[[123 128 122 134 125 137 122]
 [126 130 123 129 123 133 120]
 [129 134 130 130 124 131 131]
 [108 128 108 127 107 128 111]
 [120 137 127 136 124 139 126]]
->
[[126 130 123 129 123 133 120]
 [108 128 108 127 107 128 111]]

[[140 124 152]
 [134 126 139]
 [141 123 153]
 [124 129 120]
 [130 127 131]
 [135 126 142]
 [122 130 116]
 [126 129 124]
 [129 128 129]]
->
[[134 126 139]
 [124 129 120]
 [135 126 142]
 [126 129 124]]

[[134 112 105 141 149]
 [140 137 128 124 136]
 [109 155 146 128 114]
 [146 112 116 138 147]
 [154 132 119 118 146]
 [144 127 126 110 130]
 [126 128 108 129 133]
 [127 114 111 122 133]]
->
[[140 137 128 124 136]
 [146 112 116 138 147]
 [144 127 126 110 130]
 [127 114 111 122 133]]

[[125 122]
 [115 117]
 [157 155]
 [108 114]
 [138 137]
 [154 153]]
->
[[115 117]
 [108 114]
 [154 153]]

[[129 127 127 122 132 143 122 136]
 [123 122 127 129 131 134 134 131]
 [121 129 128 137 129 118 128 120]
 [131 130 130 127 130 134 120 128]
 [154 134 141 118 119 128 126 125]
 [123 131 126 133 130 124 121 124]
 [115 131 120 135 130 118 124 126]
 [131 133 122 120 124 124 127 135]
 [128 126 127 126 128 130 131 131]
 [143 133 130 116 122 129 128 134]
 [138 133 134 126 130 137 111 126]
 [126 126 126 126 130 133 129 132]]
->
[[123 122 127 129 131 134 134 131]
 [131 130 130 127 130 134 120 128]
 [123 131 126 133 130 124 121 124]
 [131 133 122 120 124 124 127 135]
 [143 133 130 116 122 129 128 134]
 [126 126 126 126 130 133 129 132]]

[[108 123 145 120 120 126 128 135 104]
 [128 119 129 116 124 141 131 119 124]
 [108 138 121 131 104 150 146 104 117]
 [130 116 122 150 128 107 151 146 106]
 [109 123 110 144 141 116 144 140 104]
 [140 128 105 152 149 128 117 106 105]
 [120 108 149 138 152 125 131 139 131]
 [143 141 145 131 139 153 123 132 133]]
->
[[128 119 129 116 124 141 131 119 124]
 [130 116 122 150 128 107 151 146 106]
 [140 128 105 152 149 128 117 106 105]
 [143 141 145 131 139 153 123 132 133]]
---
[[154 152 128 154 128 154 154 139 129 129]
 [153 129 129 131 127 153 143 128 128 128]
 [131 129 127 128 129 143 129 128 129 128]
 [154 154 128 154 129 154 154 153 129 141]
 [155 148 128 153 128 154 154 133 128 129]
 [131 127 128 127 130 142 128 127 129 128]
 [154 151 128 154 128 155 154 139 128 129]
 [154 153 128 154 129 155 153 149 129 135]
 [152 127 127 129 129 154 137 128 128 129]]
->
[[152 154 154 131 155 154 131 153 154]
 [127 153 151 127 148 154 129 129 152]
 [127 128 128 128 128 128 127 129 128]
 [129 154 154 127 153 154 128 131 154]
 [129 129 128 130 128 129 129 127 128]
 [154 155 155 142 154 154 143 153 154]
 [137 153 154 128 154 154 129 143 154]
 [128 149 139 127 133 153 128 128 139]
 [128 129 128 129 128 129 129 128 129]
 [129 135 129 128 129 141 128 128 129]]

[[143 142 135 125 136 143 121 139 121]
 [129 120 137 131 128 119 147 126 137]
 [140 141 134 127 134 144 119 137 123]
 [142 142 135 126 135 145 120 139 122]
 [135 138 132 131 131 147 118 133 127]
 [145 144 137 124 138 142 122 141 120]
 [137 126 142 124 132 119 146 132 130]
 [118 132 117 143 128 138 120 127 138]
 [140 137 132 120 139 118 135 141 120]
 [131 135 132 137 128 154 117 129 133]]
->
[[131 140 118 137 145 135 142 140 129 143]
 [135 137 132 126 144 138 142 141 120 142]
 [132 132 117 142 137 132 135 134 137 135]
 [137 120 143 124 124 131 126 127 131 125]
 [128 139 128 132 138 131 135 134 128 136]
 [154 118 138 119 142 147 145 144 119 143]
 [117 135 120 146 122 118 120 119 147 121]
 [129 141 127 132 141 133 139 137 126 139]
 [133 120 138 130 120 127 122 123 137 121]]

[[114 135 153 145 119]
 [122 148 141 149 145]
 [126 133 120 129 154]]
->
[[126 122 114]
 [133 148 135]
 [120 141 153]
 [129 149 145]
 [154 145 119]]

[[128 128 128 128 128 127 128 128]
 [143 109 151 133 119 134 134 112]
 [116 141 140 142 155 143 118 120]
 [128 125 128 130 130 126 122 120]]
->
[[128 116 143 128]
 [125 141 109 128]
 [128 140 151 128]
 [130 142 133 128]
 [130 155 119 128]
 [126 143 134 127]
 [122 118 134 128]
 [120 120 112 128]]

[[146 108 101 122]
 [149 113 100 119]
 [139 114 113 112]
 [130 145 137 155]
 [142 150 136 153]
 [138 115 116 144]
 [139 116 116 141]
 [138 144 139 145]
 [131 143 142 152]]
->
[[131 138 139 138 142 130 139 149 146]
 [143 144 116 115 150 145 114 113 108]
 [142 139 116 116 136 137 113 100 101]
 [152 145 141 144 153 155 112 119 122]]

[[129 122 134 136]
 [138 117 136 126]
 [139 153 142 128]
 [116 118 125 136]
 [142 101 126 105]
 [128 133 134 132]
 [136 113 128 126]
 [127 134 127 137]
 [128 119 135 124]]
->
[[128 127 136 128 142 116 139 138 129]
 [119 134 113 133 101 118 153 117 122]
 [135 127 128 134 126 125 142 136 134]
 [124 137 126 132 105 136 128 126 136]]

[[121 123 121 124 128 126 128 137 119 139 118 137 118 120]
 [128 130 124 129 127 129 126 130 126 126 130 130 117 123]
 [131 131 130 134 131 125 122 123 127 115 130 142 130 123]
 [141 119 124 121 133 146 115 146 109 151 111 124 120 107]
 [128 129 125 124 128 129 131 130 127 126 134 137 133 119]]
->
[[128 141 131 128 121]
 [129 119 131 130 123]
 [125 124 130 124 121]
 [124 121 134 129 124]
 [128 133 131 127 128]
 [129 146 125 129 126]
 [131 115 122 126 128]
 [130 146 123 130 137]
 [127 109 127 126 119]
 [126 151 115 126 139]
 [134 111 130 130 118]
 [137 124 142 130 137]
 [133 120 130 117 118]
 [119 107 123 123 120]]

[[127 126]
 [140 143]
 [121 109]
 [123 116]
 [120 105]
 [124 115]
 [125 120]
 [144 144]
 [124 119]
 [126 122]
 [133 137]]
->
[[133 126 124 144 125 124 120 123 121 140 127]
 [137 122 119 144 120 115 105 116 109 143 126]]
